In the rows, zero is written as 128.
Families of rows that turns and mirrors carry onto each other, the same ones carrying the whole set onto itself: the rest of each named row's family, in list order:
4 families of 8 rows:
Q_248: [158 151 154 113 139 155 115 134 122 165 101 117 138 132 124  99 141 119
 121 156 134 100 148 133 139 141 125 123 141]
Q_712: [100  89 108 108 108  90 138 132 140 106 139 129 110 138 140 126 116 131
 145 102 129 153 112 100 103 113 148 141 140]
Q_337: [162 149 157 122 146 161 115 126 112 162 112 126 140 136 124 106 144 122
 118 150 143 108 149 131 131 141 125 119 138]
Q_576: [ 84  95 106 115 118  89 137 138 138 105 139 130 114 140 137 121 115 133
 139 103 127 151 109 106 112 110 152 142 136]
Q_762: [ 92  92 117 106 120  77 134 134 143  88 142 117 126 121 135 126 122 135
 121 115 118 137 123  93 104 125 145 146 142]
Q_85: [143 158 153 139 153 163 118 135 118 163 117 128 139 132 129 119 145 128
 108 139 138 125 154 136 131 150 121  98 130]
Q_120: [145 150 156 127 153 158 124 134 131 177 125 120 127 135 137 113 137 129
 111 137 127  99 154 134 145 149 110 110 115]
Q_77: [ 99  83 103 102 110  85 120 138 142 107 149 129 114 116 137 143 135 123
 138 119 122 142 109 101 115 114 145 131 143]
Q_238: [ 82  86  96 107 114  84 117 146 144 113 149 132 111 121 132 136 129 125
 134 117 116 138 110 105 121 111 138 140 137]
Q_100: [145 153 144 122 133 154 118 145 135 169  98 118 134 119 132 104 138 117
 120 148 120 110 163 134 149 150 114 104 131]
Q_160: [161 137 146 140 150 165 119 141 135 162 113 117 138 126 131 112 143 107
 110 145 133 110 157 136 140 150 124 107 142]
Q_936: [ 95  91 108 116 118  91 137 131 135 101 143 138 113 139 140 125 117 130
 141 101 132 153 111 102 105 111 154 139 137]
Q_570: [150 147 162 126 154 156 127 130 130 173 126 117 130 135 139 118 140 132
 110 138 129 102 150 136 145 150 119 106 119]
Q_735: [ 95  86 107 112 121  90 119 133 135 105 160 139 116 124 136 148 134 126
 130 114 130 148 107 101 109 113 148 130 141]
Q_336: [ 96  91 106  99 114  90 130 141 151 102 133 113 119 119 133 132 109 135
 138 114 113 136 109  98 122 107 149 153 143]
Q_901: [156 136 144 136 145 163 117 148 140 164 107 113 134 128 128 108 141 109
 109 147 127 106 156 139 141 149 118 110 143]
Q_62: [ 84  97  98 121 130  95 128 141 141 101 146 129 121 126 127 128 106 134
 127 110 120 145 113 101 124 103 144 157 130]
Q_299: [158 151 154 124 138 159 119 131 125 163 106 121 137 120 137 118 150 122
 120 145 134 120 160 132 135 155 128  94 140]
Q_518: [100  92 108 121 133 101 128 130 134  99 156 132 122 128 132 144 111 136
 129 105 132 153 113  94 105 105 148 148 136]
Q_698: [152 142 146 146 156 164 117 143 135 160 115 120 138 132 128 110 142 113
 104 144 131 111 155 143 143 148 128 107 140]
Q_127: [150 147 155 123 147 154 127 133 132 176 121 120 126 130 141 109 135 123
 114 138 122  99 157 133 151 150 113 111 115]
Q_894: [ 93  90 120 111 120  82 133 132 139  90 148 122 127 124 135 132 122 136
 120 111 123 140 123  92  92 126 138 147 142]
Q_279: [142 157 146 122 147 154 113 139 120 165 103 122 139 138 121  92 137 123
 115 155 130 100 150 136 147 138 122 126 133]
Q_472: [111  86 115 101 117  97 131 130 141  99 144 117 119 120 135 147 117 138
 138 110 128 146 109  92 106 110 153 144 148]
Q_536: [ 91  93 114 116 124  81 132 133 135  92 150 128 125 125 132 128 118 131
 118 111 125 142 129  89  96 123 137 151 136]
Q_82: [149 156 150 132 155 160 113 132 112 161 112 132 142 142 120  99 138 123
 112 150 140 107 149 134 137 136 125 126 131]
Q_808: [156 147 160 121 149 152 130 130 132 173 122 118 128 129 144 113 139 126
 113 140 127 101 153 132 152 151 123 105 118]
Q_382: [ 79  90 101 116 124  86 116 141 137 109 158 141 117 128 131 142 128 129
 126 115 123 145 108 106 115 109 141 136 133]
Q_672: [ 86  94 111 112 123  77 131 133 140  88 147 126 126 120 136 121 119 130
 121 114 119 138 130  93 107 123 140 152 137]
Q_391: [147 140 144 142 154 165 117 150 139 163 109 114 137 134 126 107 140 113
 104 145 128 106 154 145 142 149 121 111 139]
Q_56: [ 89  92 106 109 110  89 138 140 142 107 136 125 109 139 138 121 115 134
 143 105 125 147 110 105 107 111 146 143 140]
Q_477: [130 159 141 137 148 159 114 146 126 170 107 126 135 131 124 105 138 125
 110 143 125 116 160 138 143 148 110 110 124]

The rest of the family of Q_382: Q_248, Q_337, Q_77, Q_238, Q_735, Q_279, Q_82
The rest of the family of Q_336: Q_85, Q_100, Q_62, Q_299, Q_518, Q_472, Q_477

Families of rows that turns and mirrors carry onto each other, the same ones carrying the whole set onto itself: the rest of each named row's family, in list order:
5 families of 6 rows:
Q_402: [118 110 133 126 141 155 105 145  63]
Q_155: [119 138 125 110 142 150 100 136 137]
Q_411: [119 124 115  85 100 141 119 178  82]
Q_514: [121 135 140  88 139 153 103 132 135]
Q_578: [ 98 122 126  98 121 163  91 158  71]
Q_935: [110  96 137  91 136 111 115 114 133]
Q_759: [111 115 135 110 114 165 109 174  84]
Q_106: [109 119 117  85 127 127 122 175  62]
Q_512: [106 107 127  85 133 110 109 116 136]
Q_522: [114 130 117  71 122 126 103 122 133]
Q_694: [102 106 105  94 121 112 109 156  63]
Q_332: [132 107 128  90 136 102 132 130 129]
Q_504: [138 110 141  95 116 128 133 131 135]
Q_613: [120 122 146  88 152 153  97 112 114]
Q_251: [122 125 124 127 128 159 115 173  88]
Q_500: [121 119 114  79 140 104 117 128 129]
Q_297: [107 102 142 113 124 165 104 151  65]
Q_345: [133 113 157 102 143 153 118 126 128]
Q_739: [107 119 113  80 116 138 100 141  54]
Q_883: [109 112 120  86 134 128 118 164  52]
Q_543: [115 125 130 109 154 148  92 108 113]
Q_801: [114 103 132  89 128 112 116 125 142]
Q_441: [124 104 124  87 146 102 119 112 116]
Q_158: [112  95 116 105 117 115 123 160  63]
Q_450: [132 109 143 126 145 150 116 125 125]
Q_267: [116 105 126  93 128 126 129 172  61]
Q_353: [107 136 112 109 137 160  90 156  75]
Q_285: [109 106 107  98 113 114 122 175  75]
Q_50: [129  94 136 104 112 138 129 151  59]
Q_70: [127  99 141  85 134 125 110  93 107]

The rest of the family of Q_500: Q_694, Q_332, Q_441, Q_158, Q_285
The rest of the family of Q_345: Q_514, Q_578, Q_759, Q_613, Q_297
The rest of the family of Q_155: Q_402, Q_251, Q_543, Q_450, Q_353

Families of rows that turns and mirrors carry onto each other, the same ones carrying the whole set onto itself: the rest of each named row's family, in list order:
4 families of 8 rows:
Q_374: [134 136 160 147 128 125 127  74 135]
Q_489: [154 155 134 161 104 112 145  91 169]
Q_598: [171 152 136 136 125 122 112 111 167]
Q_588: [120 122 155 150 123 103 134  92 110]
Q_627: [151 164 124 143 115 106 154 144 174]
Q_482: [175 141 125 141 116 103 109 124 153]
Q_396: [109 149 140 126 124 119 141 163 136]
Q_663: [155 158 124 134 108 124 113 144 166]
Q_52: [159 143 147 145 123 125 114  82 154]
Q_41: [130 161 131 139 123 103 167 154 160]
Q_619: [162 143 124 130 125  99 119 153 148]
Q_315: [160 162 126 152 108 109 145 118 177]
Q_367: [103 138 162 129 146 117 150 124 120]
Q_29: [134 148 145 164 107 112 154  80 153]
Q_921: [167 134 134 151 112 106 109  94 143]
Q_328: [ 93 141 152 134 124 121 146 138 120]
Q_615: [110 153 142 142 126 103 176 143 144]
Q_476: [117 137 154 154 106 129 126  83 130]
Q_994: [158 152 130 146 101 128 107 110 164]
Q_639: [ 96 136 158 145 116 125 140 104 119]
Q_246: [143 144 143 154 100 130 112  84 149]
Q_466: [139 140 131 126 133  96 134 164 133]
Q_880: [141 154 139 118 143 115 134 161 152]
Q_137: [112 144 152 160 115 109 167  90 139]
Q_625: [103 147 151 151 122 106 176 116 136]
Q_72: [164 156 132 125 134 118 120 144 165]
Q_544: [117 132 143 129 136  96 144 151 116]
Q_447: [135 157 128 126 118 120 127 166 154]
Q_259: [111 134 166 141 138 121 141  92 121]
Q_778: [145 126 147 155 115 106 119  81 125]
Q_616: [115 147 151 120 148 114 147 153 132]
Q_726: [109 125 153 139 132  99 143 121 106]

The rest of the family of Q_137: Q_489, Q_627, Q_41, Q_315, Q_29, Q_615, Q_625
The rest of the family of Q_726: Q_588, Q_482, Q_619, Q_921, Q_466, Q_544, Q_778
The rest of the family of Q_663: Q_396, Q_328, Q_476, Q_994, Q_639, Q_246, Q_447

Families of rows that turns and mirrors carry onto each other, the same ones carrying the whole set onto itself: the rest of each named row's family, in list order:
12 families of 3 rows:
Q_189: [ 92 145 121  99 134 105 136 127]
Q_188: [142 116 124  97 107 132 103 106]
Q_343: [105 137 132  91 107 116 129 142]
Q_429: [134 105 129 109 111 149 102 126]
Q_142: [104 157 131 108 164 130 131 135]
Q_159: [ 84 129 136 118 133 104 140 126]
Q_642: [ 94 144 102 109 121 120 129 137]
Q_893: [148 108 121  98 124 145 112 105]
Q_563: [121 163 120 156 131 139 132 101]
Q_164: [136 154 139 158 148 139 127 101]
Q_124: [146 116 145 121 104 146 109 101]
Q_634: [143 100 136 111 114 140 105 124]
Q_937: [137 144 142 135 162 154 116 101]
Q_42: [105 148 132 108 129 111 138 154]
Q_366: [113 133 150 156 138 125 135  90]
Q_156: [126 156 139 148 142 130 134  84]
Q_359: [135  99 124 109 126 141  99 118]
Q_102: [139 102 138 112 113 139 104 103]
Q_399: [109 162 121  98 121 105 134 131]
Q_684: [137 156 145 158 131 148 128 108]
Q_179: [131  95 134 110 122 143 130 138]
Q_410: [131 111 110 122 111 149 102 104]
Q_180: [ 96 141 129  97 124 106 135 140]
Q_676: [142 155 151 157 136 136 133 109]
Q_930: [130 101 126 106 121 135 104  96]
Q_330: [109 141 137 124 137 125 159 151]
Q_680: [143 166 137 140 126 130 127  89]
Q_845: [142 163 134 140 145 138 141  94]
Q_334: [143 128 148 153 137 150 145 114]
Q_178: [109 150 116  91 136 115 144 137]
Q_815: [ 99 155 126 112 127 120 137 152]
Q_747: [124 172 150 142 123 126 142 110]
Q_312: [124 113 127  93 149 147 103 126]
Q_541: [ 97 149 120 109 141 112 133 147]
Q_274: [128 162 149 152 135 128 137  97]
Q_783: [113  91 138 119 122 127 114 103]

The rest of the family of Q_178: Q_893, Q_845
The rest of the family of Q_680: Q_188, Q_399
The rest of the family of Q_541: Q_164, Q_359
The rest of the family of Q_634: Q_42, Q_676
The rest of the family of Q_747: Q_343, Q_124
The rest of the family of Q_783: Q_159, Q_366
The rest of the family of Q_274: Q_102, Q_180
The rest of the family of Q_563: Q_642, Q_410
The rest of the family of Q_815: Q_429, Q_684

Families of rows that turns and mirrors carry onto each other, the same ones carrying the whole set onto itself: the rest of each named row's family, in list order:
4 families of 8 rows:
Q_140: [111 168 119 151 155 115 139 154]
Q_882: [133 152 151 105 121 137 113 128]
Q_57: [ 99 145  77 146 149 114 134 144]
Q_22: [140 151  94 113 100 125 119 108]
Q_964: [122 129 146 130 131 140 118 158]
Q_340: [135 142 101 105  95 131 129 121]
Q_235: [ 90 174 122 109 153 135 105 147]
Q_215: [ 93 163  69 121 134 133 128 128]
Q_792: [ 89 144  75  97 132 130 122 131]
Q_255: [101 154  76  99 137 130 107 118]
Q_858: [134 134 114 149 102 137 137 149]
Q_91: [ 79 165 118 101 144 136 121 152]
Q_781: [133 149 117 110  96 144 105 117]
Q_907: [123 137 136  85 123 136 109 134]
Q_480: [144 125 109 144 107 133 116 133]
Q_760: [125 148 131  91 130 131  97 121]
Q_707: [ 91 180 102  99 151 126 125 134]
Q_728: [109 137  78 130 137 112 155 138]
Q_963: [ 97 160 115 126 171 117 138 148]
Q_13: [135 154 146 102 117 133 107 136]
Q_377: [ 92 165  70 113 130 124 124 132]
Q_938: [ 88 178 104  99 150 118 123 139]
Q_492: [135 147 112 112  95 141 103 123]
Q_644: [101 144  82 146 157 121 139 140]
Q_673: [ 97 158 112 128 168 109 133 152]
Q_816: [122 147  73 139 139 110 141 125]
Q_515: [124 143 149 140 144 134 104 149]
Q_209: [141 127 143 141 132 131 122 137]
Q_320: [137 142 111 165 115 129 127 138]
Q_614: [140 124 109 144 107 138 119 125]
Q_388: [143 133 147 134 130 125 118 146]
Q_244: [ 99 159 117 137 150 117 151 159]

The rest of the family of Q_644: Q_882, Q_215, Q_781, Q_707, Q_963, Q_209, Q_614
The rest of the family of Q_938: Q_57, Q_480, Q_13, Q_377, Q_492, Q_673, Q_388
The rest of the family of Q_91: Q_964, Q_340, Q_792, Q_858, Q_907, Q_728, Q_244

